Each row has a name. Each question is about the rows just above it.

Q123: [104 147  93 127 167 166 125 154 161 128  98]
Q912: [105 152 174 149  95  80 114 157 164 126  97]
Q5: [ 90  79 120 157 161 123  94 108 154 174 139]
Q865: [147 106  93 127 167 166 126  81  91 137 164]
Q230: [169 151 110  97 129 170 167 123  82  89 137]
Q635: [111  97 123 164 166 123  84 156 164 126 148]
Q977: [171 162 115  83  98 147 164 139 101 100 138]
Q196: [173 145  97  83 114 162 164  97  97 109 164]
Q606: [100 137 172 164 115  82 100 144 165 140 101]
Q791: [153 105  78 109 150 163 130  94 105 124 176]
Q342: [ 89 135 166 146 109  98 127 166 166 125  98]
Times [97] occurs in Q196:
3
The rest of the row after [157 164 126]:
[97]
Print row Q196.
[173 145  97  83 114 162 164  97  97 109 164]
Which value is in both Q5 and Q230?
[123]
Go on from [ 93 127 167 166 126] to the end of its row.
[ 81  91 137 164]
How many times does Q606 hold [99]?
0
Print row Q123.
[104 147  93 127 167 166 125 154 161 128  98]

Q791: [114 152 142 141  86 119 128 142 137 127 117 103 124 113 144 126 121 139
 144 145 134 138  93 142  99 118 119 140 144 115]
Q196: [113 153 142 140  84 118 128 143 138 127 115 102 125 110 145 125 121 138
 144 147 136 139  91 143  97 119 118 140 143 113]
Q5: [106 158 140 136 118 120 131 148 138 126 142  96 128  96 147 118 119 137
 147 157 146 147  84 150  87 129 116 143 135 109]
Q230: [114 152 142 140  85 118 129 142 137 128 116 103 124 112 145 126 121 139
 144 145 134 138  92 142  98 118 119 140 144 114]
Q606: [115 150 142 140  88 118 129 141 136 127 117 104 124 113 144 126 122 139
 143 144 133 137  95 142 100 118 119 139 143 115]
Q865: [115 151 142 141  86 118 128 141 137 127 117 104 124 113 144 126 122 139
 143 144 133 138  94 142  99 118 119 139 144 115]
Print row Q230.
[114 152 142 140  85 118 129 142 137 128 116 103 124 112 145 126 121 139
 144 145 134 138  92 142  98 118 119 140 144 114]
The rest of the row after [142 141  86 118 128]:
[141 137 127 117 104 124 113 144 126 122 139 143 144 133 138  94 142  99
 118 119 139 144 115]
Print row Q606.
[115 150 142 140  88 118 129 141 136 127 117 104 124 113 144 126 122 139
 143 144 133 137  95 142 100 118 119 139 143 115]
Print row Q791.
[114 152 142 141  86 119 128 142 137 127 117 103 124 113 144 126 121 139
 144 145 134 138  93 142  99 118 119 140 144 115]
[113 153 142 140  84 118 128 143 138 127 115 102 125 110 145 125 121 138
 144 147 136 139  91 143  97 119 118 140 143 113] is in which row?
Q196
Whose row is [114 152 142 140  85 118 129 142 137 128 116 103 124 112 145 126 121 139
 144 145 134 138  92 142  98 118 119 140 144 114]?
Q230

Q196: [145 177 115 130 142 114]
Q5: [138 155 166 156 127 127]
Q912: [146 153 146 119 149 121]
Q791: [125 132 151 130 130 130]
Q268: [123 128 150 121 145 117]
Q977: [123 130 144 124 118 125]
Q230: [132 125 138 113 131 128]
Q606: [122 122 141 122 141 122]
Q635: [118 108 159 122 136 131]
Q342: [124 107 138 126 151 123]
Q123: [127 101 146 133 134 139]
Print row Q342.
[124 107 138 126 151 123]
Count of [122] in Q606:
4
Count of [101] in Q123:
1

Q196: [149 154 154 154 146 143]
Q791: [147 135 138 143 143 129]
Q865: [121 129 128 125 123 130]
Q912: [110  92  89  93 112  97]
Q606: [155 114 115 120 130 113]
Q230: [132 123 123 126 130 122]
Q977: [130 131 131 131 130 130]
Q342: [129 128 128 128 129 127]
Q268: [132 119 120 124 131 118]
Q123: [159 145 150 157 153 136]
Q5: [170 144 152 162 161 132]
How many times does Q196 hold [154]?
3
The rest of the row after [155 114]:
[115 120 130 113]

Q342: [136 139 139 109 139 137 133 134 125 136 133]
Q268: [134 124 136 148 116 138 155 132 117 123 129]
Q5: [134 124 136 148 116 138 155 134 124 112 130]
Q196: [136 139 139 109 139 136 109 134 107 131 133]
Times [109] occurs in Q196:
2
Print row Q5.
[134 124 136 148 116 138 155 134 124 112 130]
The row with [136 139 139 109 139 137 133 134 125 136 133] is
Q342
Print row Q268.
[134 124 136 148 116 138 155 132 117 123 129]

Q912: [133 134 136 143 127 121 142 137 127 124 136 127 132 141 120 112 135 140
 116 105 129 124 145 126 115 139 129 131 144 111  99 143 116 140 131 120
 122 121 126 127 141 122 121 123 150 133 127 132 134 133 124 129 115 125
 146 135 135 104 130 125 135 122 139]
Q977: [130 135 135 125 129 125 129 132 120 141 145 123 132 144 137 104 154 141
 111 120 129 128 145 130 116 136 132 117 135 118 102 138 124 143 137 132
 127 141 119 124 150 123 116 121 142 139 122 133 141 117 124 136 117 134
 150 138 107 107 137 135 129 127 138]
Q635: [131 130 128 135 127 120 142 135 119 139 138 124 134 155 125 105 124 135
 110 132 134 132 144 127 110 138 114 119 128 118 103 137 117 142 134 120
 133 117 119 124 147 128 138 112 141 136 113 146 132 124 110 129 115 134
 150 137 107  98 136 117 127 136 135]
Q342: [139 106 134 142 144 114 147 145 106 108 123 137 121 136 120 147  93  99
 155 111 126 149 137 111 134 135 109 159 168  89 108 123 124 134  85 154
 144 111 124 156 116 109 148 129 151  95 149 138  95 139 150  96  97 153
 123 125 111 134 145  96 114 136 150]
Go on from [145 123 132 144] to the end of its row.
[137 104 154 141 111 120 129 128 145 130 116 136 132 117 135 118 102 138
 124 143 137 132 127 141 119 124 150 123 116 121 142 139 122 133 141 117
 124 136 117 134 150 138 107 107 137 135 129 127 138]
How many times does Q977 hold [141]?
4
Go on from [127 121 142] to the end of its row.
[137 127 124 136 127 132 141 120 112 135 140 116 105 129 124 145 126 115
 139 129 131 144 111  99 143 116 140 131 120 122 121 126 127 141 122 121
 123 150 133 127 132 134 133 124 129 115 125 146 135 135 104 130 125 135
 122 139]
Count of [134] in Q912:
2
After [134 150 137 107], its row goes on with
[ 98 136 117 127 136 135]

Q791: [136 120 130 125 119 147 124 149 147 145 146 156 154 123 127 141 148 146
 151 137 163 147 157 151 153 161 159 167 138 124 138 136]
Q606: [139 123 135 138 138 104 130 114 114 120 123 137 144 134 125 131 138 137
 123 139 150 113 133 143 112 110 124 112 125 139 130 126]
Q5: [136 120 131 125 119 124 130 123 129 139 126 142 138 123 125 131 137 126
 142 129 141 131 142 128 138 138 118 145 118 133 136 118]
The rest of the row after [125 131 137]:
[126 142 129 141 131 142 128 138 138 118 145 118 133 136 118]
Times [146] occurs in Q791:
2
Whose row is [139 123 135 138 138 104 130 114 114 120 123 137 144 134 125 131 138 137
 123 139 150 113 133 143 112 110 124 112 125 139 130 126]?
Q606
After [136 120 131 125 119], its row goes on with
[124 130 123 129 139 126 142 138 123 125 131 137 126 142 129 141 131 142
 128 138 138 118 145 118 133 136 118]
Whose row is [136 120 130 125 119 147 124 149 147 145 146 156 154 123 127 141 148 146
 151 137 163 147 157 151 153 161 159 167 138 124 138 136]?
Q791

